0: [199 132 203 214 102 233 146 153 227 138 155 164 190 132 170 126 163 108
 121 185 174 182 166  27  83 138 165   0 255 113 122 178 151 107 183   0
 168  12  89 165 136 147 169  94 217 234 130 190]
1: [166 120 104 107 163 137 114 127 117 134 144 122 152 138 147 142 140  85
 143 153 147 173 164 119 157 142 159 163 169 150  92 163 176  90 118 146
  97 159 149 136 105 167 142 121 125 142 118 148]
2: [112  78 126 138  48 191 159 131 132  98 112 198 174 151 160 129 145  83
 130 112 150 154  70 172 151 196  93 112 101 180 156 107 191  85 173  88
  96 150 174 128 195  95 104  71 128 136 107  84]
3: [139 139 111 119 132 138 125 116 100 142 102 121 110 146 142 119  96 119
 137 126 141 131 141 108 107 124 130 139 140 150 115 150 158 112 139 140
 135 117 142 132  98 155 141 156  99 113 121 130]
4: [196 203  40 142 187  24  75 130 100 116  80 204  94 142 167 142  98 155
 147 174 198 164 188 136 218  89 229  14 145  86  27  80 135 155 188 236
 162 178 166 179 137 138 196 111 100 163 191 245]
5: [152  94 124 118 144 141 102 137 136 124 157 141 141 150 118 136 145  74
 157 165 137 167 134 116 153 143 176 155 132 120 101 179 166  82 128 121
  83 155 158 129  80 138 113 124 134 114 100 132]
6: [159 151  40 112 120 132  91  78 152 177 120 156  96  99 116 105 132 204
 137  54 191 162 103 104 194 159 193 148 109 102 113 101 108 134  94 194
 159  66 148 215 104 191 179 129 160  81 131 181]
7: [ 74 190 123 170  96 123 208 123  79 154  82  61 111 159 157  58  60 179
  94 106 122  39  85 164  34 149  71  99 100 173 178  92  92 199 160 147
 175  94 132 131 134 164 111 188  92  96 160 130]
8: [124 132  98 138 126 148 128 114 113 129 111 130 116 174 130 118 108 101
 155 149 137 141 120 118 118 137 139 127 112 150 124 169 167 106 158 118
 119 126 130 122  82 133 110 141 111  79  93 131]
9: [113 154 106  94 132  97 131 104  97 156 112  95 104 160 142  90 113  96
 102 132 124 145 109 120 124 157 144 180 114 176 128 159 158 138 152 119
 128 105 167 145  78 153 124 161 100  90 136 148]
10: [157 102 132 134 161 145  94 129 149 118 157 165 131  83 117 188 141 118
 168 122 136 127 158 115 133  93 130  99 153  94 102 124 130  88 105 149
 119 146 110  94 129 132 149 118 139 160 112 119]
11: [186 216  75 157 223 146  82  90 105 142 155  71  47 111 157 128 109 141
 126 150 146  71 152 181 144 110 229 227   0 106 114  99  95 237 152 139
 199  56  79 249  82  34 177 138 107 172 148 181]
12: [135  99 144 139 144 155 125 156 134 104 163 144 150 117 106 155 155 125
 155 139 122 132 160 119 119 124 122 107 141  93 123 123 123 105  99 138
 107 157  96  83 137 113 117 108 150 136  97 106]
13: [114  86 178 137 142 132 105 158 163  89 184 168 131  88  77 185 168 132
 150 135 104 127 140 131 142 101 127 100 127  64 116 109  98 109  82 123
 104 156  92  87 164  84  99 111 170 145 111  83]
14: [145 131 120 107 154 133 108 103  72 151 110  83  87 127 116 160  92 126
 163 135 131 145 108  74  83  93 137 148 125 123 118 115 130 122 122 132
 147 185 134 114  81 145 150 140 133 169 118 118]
15: [106 151 109 134 116 117 143 109 100 142 110 109  98 160 141  96  99 118
 118 131 130 116 105 126 104 151 139 151 113 160 131 145 144 128 150 126
 133 116 160 148  88 147 112 165  93  90 124 135]
16: [175 128 108  87 147 106  77 102 122 171 111 126 110 105 156 145 117 103
 118 119 152 166 140 104 143 114 146 177 157 140  83 149 158 100 116 137
 151 119 156 147  98 156 179 134 111 147 150 141]
17: [ 91 169 128 132 133  83 120 117 105 173 150 104  82 132 143 114 119 112
  66 139 143 100  59 199 124 159 114 177 116 159 119 118  81 165 102 130
 155  84 201 172 110 155 131 195 117 148 208 139]
18: [113 150 106 147 112 125 146 119 118 141 108 125  96 156 139 103  90 124
 136 121 127  96 107 138  98 135 134 105 120 147 135 144 132 128 146 136
 153 113 138 134  83 155 117 171  88  97 119 133]
19: [  0 108 170 255  67 139 230 223 124  57 216 147 133 222  28  87 152 132
 130 206  64  31  23 215  75 195 120  58  10  93 204 131  65 151 154  78
  69 132 123  99  96  65   0 171 168  28  71  60]
20: [119 148 159 136 123 124 147 131 107 123 117  98 133  90 142 124 111 190
 107  89 117  72 145 138  91  95  65  95 143 134 146  69  72 166  98 154
 159 112  98 101 178 133 146 123 146 149 161 121]

[139 130  93  70 151  92 103 106 112 162 123  96 112 162 135 115 143  66
  86 150 135 182 113 123 171 149 177 226 112 163  97 182 175 126 134 110
  98 123 189 153  82 154 124 150 103 118 158 158] 9
[165 146 103  98 135 132 110  91 110 148  87 126 115  88 156 135  88 153
 142  85 141 124 180  94 104  85 100 110 161 140 111 128 145 121 124 161
 169 117 105 117 132 160 176 132  87 143 115 135] 3
[148  99 129 152 141 101 124 120 195 111 130 123 172 128 107 119 162 133
  93 143 183 123 158 127 164 161 100 115 170 170 141 132 171 128 162 132
 136 121 149 143 157 114 143  63 134 134 128 159] 1
[166 118 128 110 154 144 100 121 141 120 156 144 137 101 135 163 129 105
 149 131 156 151 150 121 144 110 134 132 161 111  94 140 140 110  96 154
 128 145 134 123 119 147 151 116 132 158 118 133] 10
[165 138 125 121 154 137 121 118 125 141 122 136 134  89 142 152 106 134
 154  97 148 120 159 113 109  87 108  97 180 123 107 122 127 113 108 157
 152 149 116 104 138 154 164 124 127 160 130 128] 10
[135 132 111 121 125 134 123 110 115 148 115 134 102 138 146 135 102 107
 141 135 134 126 131 114 119 122 130 130 131 137 114 152 150 117 143 139
 136 131 132 138  95 153 143 151  95 104 118 131] 3
[142 104 146 148 140 150 122 157 139 102 158 158 142 124 115 151 149 121
 163 147 125 128 154 130 131 108 127 104 138  99 119 132 132  97  97 137
 116 154 109  93 136 124 117 103 150 136  94 111] 12
[132 167  66 135 138 158 104  92 101 153 128 105 101 118 112 112 111 161
 163 100 163 120 127 123 154  72 164 179  61 116 111 125 130 156 138 179
 159 105  88 180  81 108 164 122 102 126 121 144] 3
[ 90  46 139 195 111 185 170 197 167  40 188 192 163 209  51 136 175  66
 214 227  91 143 142 119 127 176 186  89  70  75 160 210 185  61 159  96
  24 203  89  81  67  78   7 112 151  24   0  99] 5
[ 90 156 157 157 100 137 188 147  93 117 105  70 150 131 137  78 113 189
 112 109 105  58 129 137  70 121  66 109 124 138 177  86  83 168 132 139
 140 126  83  92 160 135 109 131 132 112 128 117] 20
[163 103 128 121 149 153  97 132 140 121 146 151 135  86 126 176 129 123
 173 120 150 140 166 117 141  92 118 109 168 102 100 121 137 100  95 158
 134 147 111 101 151 145 154 118 144 170 118 128] 10
[140 100  68 104 156 162 166 152 102 116 136  85 208 222 129  75 166  61
 145 213 125 191 184  94 150 214 178 190 124 179 124 221 219  76 181 133
  34 192 145 122  68 139  71  87 139  64  45 162] 5
[179 126 110 106 165 136  87 114 127 150 131 158 119 105 150 166 132 101
 161 123 158 155 153 113 145 109 137 131 162 111  96 144 162  88 110 157
 145 142 148 125 108 163 178 129 111 152 142 148] 16
[156 108 156 103 157 126  97 139 153 115 148 135 153  71 122 177 143 138
 146 114 120 147 175 122 139  93 109 128 156  99 100 107 123 113  87 147
 126 149 108 105 160 119 165  98 157 183 131 114] 10
[167 130 107  85 159 112  74 102 133 156 136 129 102  95 154 156 125  86
 126 125 149 164 125 126 146 109 149 179 162 132  71 151 152 106 107 139
 138 121 159 141 112 159 164 132 118 161 165 140] 16
[ 98 204 111  86 104  81 156  73  68 196  44  48  71 137 169  64  64 156
  60  73 118  92  83 131  88 107  94 176 115 193 149 122 109 201 141 122
 188  67 166 151 108 166 169 186  66 104 185 148] 7
[122 148 102 102 125 107 117 107 113 151 114 100 100 165 140 106 110  93
 105 137 122 151 102 123 138 144 140 172 102 165 113 169 152 137 148 120
 128 114 150 135  85 149 122 161  93 101 136 147] 9
[140 145 156 158 108 186 139 128 127 137 140 120 152 129 141 116 121 124
 158 147 159 129 158  90 104  74 120  85 142 133 116 141 155 119 159  81
 151  93  89 125  89 129 155 120 134 172 103 131] 3
[ 79  69 131 147 139  92 139 113 220 103  81  88 197 156  39  93 154 164
  29 138 194 161  78 158 186 255 109 122 133 197 205 120 163 167 209  83
 135  82 177 229 152  81 109   0 138 171 103 213] 2
[161 127 115 112 156 124  89 109 138 147 140 147 114 112 143 158 125  96
 143 135 151 167 141 125 153 113 148 160 150 128  87 161 155  91 116 138
 138 139 157 146  95 156 155 143 112 148 140 140] 16
[171 152 116  59 128 139 113  74  94 149  42  92 115  95 171 110  63 158
 133  61 119 135 180  60  90  74 105 129 168 159 130 130 160 127 134 142
 174 119  91 105 135 159 192 139  90 123 126 141] 3
[ 17 178 166 185 113 125 255 207  67 104 136   5 206 166 132  13 152 246
  40 141  76  16 108 210  54 185  28 113  85 159 226  32   6 253 127 158
  84 147  83  92 229 109  59 127 193 130 169 110] 7
[146 163 109 105 125 111 120  92 104 170  97 111  89 115 164 110  64 137
 114  88 134 120 127 110  89  97 100 137 143 172 128 128 123 148 129 143
 174 103 147 142 116 161 167 169  85 125 148 150] 3
[169 106 121 134 119 130 105 104 102 128 119 102 124 121 135 141 121 133
 184 118 170 123 117  85 110 100 102 125 139 140 118 123 168 104 127 141
 147 187 132  87 113 133 161 121 138 150 116  94] 14
